Each row is where one point has got to under a steady rotation. How many ticks took it there?
The counts run from 0 to 580.
[ 70  92 153 139 117 121 171  71 131 109 137  93 149 148  81 134 119 129
 146  86 128 128 125 111 152 158 103 129 132 150 147 114  63 141 116 105
 170 113 163 112 133 128 122 100 136 131 151 138 140 118  86  95 136 148
  97 167] -> 84
[137 111 144 124 129 118  97 118 106 126 115 143 135  81 132 138 116  89
 141 161 133 109  52  71 107 108 186 124 155 107  87 149 158 136 135 156
 112 189 157 145 106 149 152 160 118  95 125 127  93 145 104  89 138 156
 130 134] -> 116
[138 110 146 100 157 128  93 118 150  97 127 133 155  90 101 150  97 131
 109 120 130 116 161 106 126  87 101 126 102 127  71 192 109 151 108  93
 154 154 152 138 151 155 120 134 143  98 205 121 148 147  95 157 122  94
 118 119] -> 172
[ 94 114 152 102 101 122 180 150 103 120 132 118 127 127 115 150  71  90
 146 181 158 170  86 183 110 164 128 150 166 132 145 155 161 109 167 128
 115 154 114 122 109 116 123 146  98 114 142 165 112 126 168 120 143 119
  90 138] -> 125
[119 138  91 126 153  69  76 146 101 113 118 167  68 177 108 137 153 164
 118 136 114 105 136 134 142  96 123 110 142 120 131 119 131 122 128 122
 109  92 110 124 144 122 143  83 134 181  71  89 119 132 150 128 124  87
 147 142] -> 293
[182 147 122 149  92 144 139 159 143 168 121 132 145 135 162 112 158 117
 117 145 150 139 133 163  74 156 163 155 111 136 121  79 192 127 133 151
 100 163 121 104 126 131 131 167 193 106 115 106  99 140 134 117 148 139
 144  80] -> 340
[183 153 137 139 112 168 158 147 137 172 126 108 143 121 173 122 164 114
 136 140 154 124 139 191  87 178 138 152 120 143 119  85 172 136 111 153
 130 164 120 105 146 144 134 165 183 126 119 101 112 126 139  94 137 146
 147  92] -> 341
[173 116 165 111 102 155 119 154 156 137 121 141 175  74 124 138 114 103
 110 119 162 129 137 107 119 141 150 164 121 130  82 146 130 133 122 104
 106 182 145 127  80 130 137 145 165  68 165 130 156 132 105 116 140 132
 111  95] -> 481
[136 122 178 123 126 159 173 115 100 118 106 139 188 118  97 150 158 112
 127 114 122 121 125 134 171 157  86 115 121 119 146 174 105 133 143 104
 162  98  75 112 158  89  73 128 134 134 106 139 166 116 184 145 139 146
  96 123] -> 571
[165 148 138 112 176 116 101 141 141 122 120 140 145  67 121 140 139 135
 120 158 109  93 132 137 131  82  91 128  66 128  98 133 150 117 111 130
 154 125 118 125 185 129  97  72 126 133 122  68 170 120 103 151  97 111
 159  92] -> 254
[ 55 114 173 116 137 112 146 118 105  89 137 164 141 122 107 127 115 120
 109 146 152 106 122 112 116 133 131 119 129 112 121 123 130 167 104 111
 164 121 115  92 155 141 100 108 178 153  55 103  97 166  91 112 132 145
  68 139] -> 48
[131 113 133 118 129 127 111 153  97  81 126 192 145  94 121 155  84 126
  81 159 147 141 130 107  93  99 122 134 126 114 105 176 165 135 165  99
 105 141 118 136 123 115  97 139 134 100 141 155 118 157 132 200 141 107
  85 117] -> 191
[112 139 147 102 123 161 169 110 173 170 134  66 136 123 113 132 102  83
 165 129 143 147 109 154 139 159 114 162 104 161 118 132 108 114 106 126
 139 152 171 124  94 132 140 133 121  91 207 145 164 104 126 106 124 146
 126 130] -> 467
[ 34 137 113 104 149 122 151  97 127 105 146 139 111 136 137  92 127 140
 158 134 110 119 102 101 121  91 114 128 105 130 115 144 102 165  94 130
 158 127 157  99 173 133 117 136 169 167 134  84  92 152  89 142 142 145
 104 142] -> 26
[152 121 143 142  93 165 176 137  92 128 122 137 189  97 143 129 169 127
 145 118 107 150 104 121 151 147 103 119 146 120 151 173 132 126 197 109
 109 138  93 120 133 100  73 180 108 115 130 167 143 121 170 151 162 139
 103 102] -> 569
[110 125 177 130 137 127  96 148 136 103 128 128 125  53 117 140  97 113
 120 175 160  95 129 128 129 127 145 141 123 114 103 114 137 135  90 139
 136 159 140 108 142 148 136  86 132 143  54  79 126 154  87  84  93 156
 109 125] -> 417
[130 128 160 117  99 117 129 140 165 117 154 129 170 111 142 113 122 114
 101 107 155 126 156 129 118 139 119 146  84 138 100  85 128 152  92 107
 127 159 151  79 158 137 116 130 221 124 118  83 118 153  64 124 155 123
 109  90] -> 31
[130 102 156 105 147 165 133 129 114  93  98 135 166 125  93 171 120 152
 101 118 131 124 180 141 149 132  73  93 134 107 129 193 115 160 134  94
 161 105  84 138 167 128  86 136 127 144 111 149 153 136 161 165 110 106
  89 144] -> 209
[ 52 118 104 121 105 115 176 116 127 131 127 104  77 179 107 129  85 121
 157 126 152 152  92 138 132 140 139 126 137 144 145 113 133 122 137 129
 119 120 152 158  73 117 157 117  87 120 146 177 137 114 126 123 122 141
  99 178] -> 449
[103 139  86 133 122  78 100 109 119 123 145 163 125 158 131  85 152 172
 115  88 133  90 136  69 110 120 149 120 116 133 104  83 128 149 100 135
 131 113 142 135 117 149 131 112 195 129 117 114 130 157  50 125 132 128
 125 132] -> 12
[104 112 157 122 113  72 111 160 125  75 148 149 119  67 121 133  60 110
 123 188 158 148  95 134 101 102 128 164 138 141 105 137 147  95 157 117
  95 171 162 110 125 121 130 103 111 105 135 117 123 147  98 144 130 110
 103 110] -> 110
[ 56  95 127 146  83  97 162 115  88  85 141 142 124 160 119 131 104 153
 132 123 143 148 123 114 123 160 135 111 175 122 171 120 115 143 167 116
 114 125 128 128 122 121 111 128 124 155  88 167  96 149 112 120 150 138
  59 152] -> 65
[ 61 119 107 115  90 103 177 136 140 118 132  93  91 166 112 137  70 146
 159 125 150 169 115 163 138 151 122 136 144 152 151 119 135 109 153 124
  99 133 164 150  89 121 148 129  86 122 168 175 150 117 119 125 134 111
  90 161] -> 450
[ 96 131 139 124 136 172 148 139 124 118 114 111 107 143 139 141 146 131
 139 132 128 148 156 192 133 158 101 142 149 129 138 149 104 159 115 114
 134 128 113  65 182 118 124 171 166 193 103  87  76 128 177 113 149 132
 108 121] -> 349
[159 124 151  92 127 111  92 128 170 109 117 111 171 139  96 144 106 138
 104  74 165 103 179 142 164 149 119 102  99 107 101 136 135 158  99 117
 113 124 104 149  97 145 156 123 174  97 130 155 188 123 133 135 106  89
 136 155] -> 519
[114 100  92 146 116 100 145 112 115 100 124 152 136 173 105 140 125 160
 100 109 110 156 142 106 135 112 111 107 116 138 163 140 125 122 183 101
 124  76 122 135 123  98 102 111  96 111 163 171 156 121 152 214 146 101
 103 144] -> 228
[122  98 121  99 130 121  96 134 159  73 143 118 122 128 121 147  87 125
 121 132 115 166 146 123 126  81 109 128 113 129 104 184 119 135 148 105
 105 154 163 124 128 126 134 164 131 102 216 143 121 121 136 202 151  71
 119 126] -> 170
[ 70 103 171 137 125 180 196 107 137 131 122 124 136 110 102 144 121  85
 125 145 145 134 121 126 124 159 113 147 114 139 129 121  89 133 106 101
 168 129 151  77 140 113 100 108 155 130 102  98 113 134 106 111 146 192
  72 135] -> 409
[131 146 146 128 129 153 144  95 138 119 136  75 140  97 109 134  89 134
 159 121 131 156 144 166 143 145  99 161 133 148 136 160  71  92 124 120
 154 119 144 126 119 129 132 114 100 111 232 157 176 100 138 151 117 126
 146 139] -> 164
[127 115 103 108 136  80  62 124 116  92 125 138 109 150  95 143  89 155
 117 124 131 102 125  80 122  93 147  94 164 109  88 169 137 145 138 126
 117 151 147 186  96 161 158 124 116 110 161 161 133 144 101 130 112  92
 122 174] -> 153
[ 63 127 115 105 146  82  82 114 148  85 136 128  73 129  96 137  71 137
 130 130 139 121 115  92 156  97 131 131 137 127 107 128  93 128 100 123
 123 119 171 130  90 128 169  75 116 139 120 116 145 132  95 121 107 116
 121 172] -> 455
[139 105 197 103 139 129  74 141 157 101 131 116 147  54 110 154 100  76
 118 152 147 114 111 123 149 122 131 159 126 112  75 153 113 132  93 116
 126 177 158  91 127 145 154 124 146 103 106  84 123 133 115  84 133 122
 136 113] -> 113
[144 137 119 129 105 127 158 104 132 128 140  94 125 123 139 114  99 122
 154 127 131 160 112 148 120 149 135 142 143 168 147 135 130  90 151 150
 118 129 139 165  87 134 143 136  90  83 231 188 162 103 130 168 131 123
 151 144] -> 162
[126 176 127 170 145 156 156 110  77 163 118 141 105 101 163 106 164 128
 154 165 137 107 115 138  86 160 146 143 160 144 154 106 142 116 122 173
 164 118 103 109 144 135 113 118 133 172  90 102 107 140 117  96 112 190
 131 121] -> 344
[149 115 117 160 113 136 185 145  84 150 106 183 142 136 140 139 177 100
 117 144 112 150  91 117 117 134 127 144 115 136 151 124 152  95 177 113
 124 105 101 106 119  69  88 128 112 121 130 137 128 123 180 163 168 152
 115  89] -> 265
[ 86  85 149 145  94 135 177  83 132 112 143  73 161 143  97 126 119 135
 152  89 122 147 148 128 157 162 105 138 142 158 138 131  53 136 143  96
 156 128 171 111 143 135 117 134 124 128 163 148 137 121  89  95 148 148
  96 149] -> 83
[108 115 120  97 150 128 106 133  98  86 117 194 135  97 123 141 103 124
  91 177 130 127  97  88  96  84 125 112 138 111 117 194 148 141 160 119
 138 134 106 150 138 122  95 136 130 119 143 148 115 159 135 200 133 119
  82 127] -> 190
[ 70 110 169 126 127 133 162 122 113  95 132 142 158 107 110 123 119 118
 129 126 148 120 136 123 126 145  95 129 133 113 120 134 105 176 106 102
 159 139 129  88 177 140  90 129 183 166  69  99 103 160  91 109 140 145
  59 118] -> 47
[105 119 151 110 133  81 105 116 162 101 159  71 150  92  95 128  74 133
 144 136 147 116 143 145 148 110 101 135 103 138 101 104 119 134  98 126
 139 158 176 126 160 167 142  80 132 126 141  97 156 131  45 103  98 101
 135 144] -> 91
[ 98  88 118 178  82 175 184 129 126 128 147 112 130 108 160 115 128 115
 148 143 112 166 108 112 108 146 144 153 142 150 134 117 125 136 164 131
 112 177 176 107 131 102 118 175 110 124 143 127  84 131  97 123 162 182
  89 102] -> 406
